x = 534,584,902,509,951,239,643
The minimum is 239
The entry just left of 951 -> 509

array([[3, 4, 3, 3, 1, 0, 6, 1, 7, 7],
       [7, 6, 1, 0, 1, 6, 2, 2, 1, 1]])
The last entry, reading row by row is 1
What is the 3rd-last entry, reading row by row?
Answer: 2
What is the largest entry in the first column?
Answer: 7
What is the fifth entry in reading order?
Answer: 1
The first entry, reading row by row -> 3
What is the entry in the top-right corner?
Answer: 7

Read these off the grid that follows. Rows and columns are numbered from 0.
1) Read off the entry in the bottom-left corner.
2) Read off the entry in row 1 and column 0.
3) Read off the entry just left of the largest entry.
4) Read off the entry directly below 0.028.
5) Read off the bottom-right entry.
0.009,-0.005,0.028,0.063,0.162,0.009,0.034
0.046,0.086,-0.099,0.019,0.033,0.046,0.072
0.099,-0.038,0.215,-0.002,-0.171,0.099,-0.005
1) 0.099
2) 0.046
3) -0.038
4) -0.099
5) -0.005

[[ 1.07  2.31  0.63 -2.95]
 [ 0.14  3.12 -0.77 -2.25]
 [ 1.69  0.83 -0.29  1.86]
 [ 0.86  0.87  0.35 -4.91]
 [-3.59  0.89 -0.14 -0.90]
 [ 0.69  0.38  0.25  0.90]
 [-1.45  1.51  0.09  2.43]
 [ 0.28  2.51 -0.06 -0.80]
 [ 0.81 -2.57 -0.65 -3.94]
 [-0.43 -0.21 -0.67 -2.57]
 [ 1.13 -2.07  0.77  0.45]
 [ 0.25  3.60 -0.39 -0.07]]
Which number is the bottom entry of the column that holds the smallest entry? -0.07
Which number is the fourth-last entry, reading row by row? 0.25
The second entry in reading order: 2.31
Which number is the entry directly above the smallest entry? 1.86
The entry directly below -3.59: 0.69
Which number is the third largest entry? 2.51
The largest entry in the last column is 2.43
Which number is the entry just left of 0.90? 0.25
The smallest entry in the first column -> -3.59
The second-last entry, reading row by row: -0.39
Which number is the fifth entry, reading row by row? 0.14
Which number is the top-left entry? 1.07
Which number is the last entry in the row that holds the smallest entry? -4.91
Which number is the first entry on the diagonal from the top-right corner? -2.95
Which number is the entry directly below -0.21? -2.07
The entry just right of 0.77 -> 0.45
The 2nd entry on the diagonal from the top-right corner -> -0.77
Which number is the bottom entry of the column that holds the largest entry? 3.60
The entry just right of -0.67: -2.57
Which number is the largest entry in the first column? 1.69
The entry directly below 0.83 is 0.87
The second entry on the main diagonal: 3.12
The entry directly below 0.28 -> 0.81
Which number is the entry just right of 0.83? -0.29
The entry just left of -4.91 -> 0.35
The entry just left of -0.90 -> -0.14
The entry directly above 0.38: 0.89

Read these off the row that follows.
1) Give the entry just left of the smallest entry.
2) Give the entry just right of -4.66.
3) Give the entry just left of -5.50.
4) Give the entry just right of the largest entry.
5) Give the entry just left of the centre entry.
[-4.66  4.46  4.13  2.38 -4.90  4.79  3.81  4.14  2.01  3.47 -5.50  3.19
 -6.31]
1) 3.19
2) 4.46
3) 3.47
4) 3.81
5) 4.79

X =
array([[ 2.29,  0.62, -2.16,  1.89,  0.53,  0.64],
       [ 0.40,  0.17, -4.85,  2.98, -0.83,  1.94],
       [ 0.40, -0.94,  4.13, -0.27,  1.89, -0.22],
       [ 1.34,  0.40, -3.95,  2.98, -0.38,  1.07],
       [-2.91, -0.27, -3.95, -0.82, -2.64,  1.94],
       [ 0.87,  0.84,  0.54, -1.36, -0.83, -0.65],
       [ 1.34,  1.28,  1.44, -1.36,  0.07, -1.52],
       [ 0.87,  0.84,  2.33, -1.36,  0.98, -2.38],
       [ 0.87,  1.06,  0.54, -1.36, -0.83, -0.65],
       [-2.44, -0.27, -3.95,  0.27, -2.64,  2.37],
       [ 0.87, -0.49,  3.23,  0.27,  0.98,  0.64],
       [ 1.81,  0.40,  1.44,  1.35,  0.98,  0.64],
       [-0.55,  0.62, -0.36, -1.36, -1.74,  0.21],
       [ 0.40,  0.84, -0.36, -1.36, -1.29, -0.22],
       [ 1.34,  1.06,  0.54, -1.36, -0.38, -1.08]])
Rows and columns are numbered from 0.
The bottom-right entry: -1.08
Read off the entry in row 0 and column 2.
Answer: -2.16
Read off the entry in row 1 and column 0.
Answer: 0.40
Read off the entry at row 2, column 2.
Answer: 4.13
The entry just right of 4.13 is -0.27
The entry at row 2, column 1: -0.94
The top-right entry is 0.64
Read off the entry at row 0, column 1.
Answer: 0.62
The entry in row 0 and column 0 is 2.29
The entry directly below 1.81 -> -0.55
Read off the minimum.
Answer: -4.85
The entry in row 2 and column 0 is 0.40
The bottom-left entry -> 1.34
The entry directly below 1.28 -> 0.84
The entry just left of 1.35 is 1.44
The entry just left of 1.07 is -0.38
Read off the entry directly above -0.49.
Answer: -0.27
The entry just right of -0.55: 0.62
Read off the entry just right of the smallest entry.
Answer: 2.98
Read off the entry directly below the largest entry.
Answer: -3.95
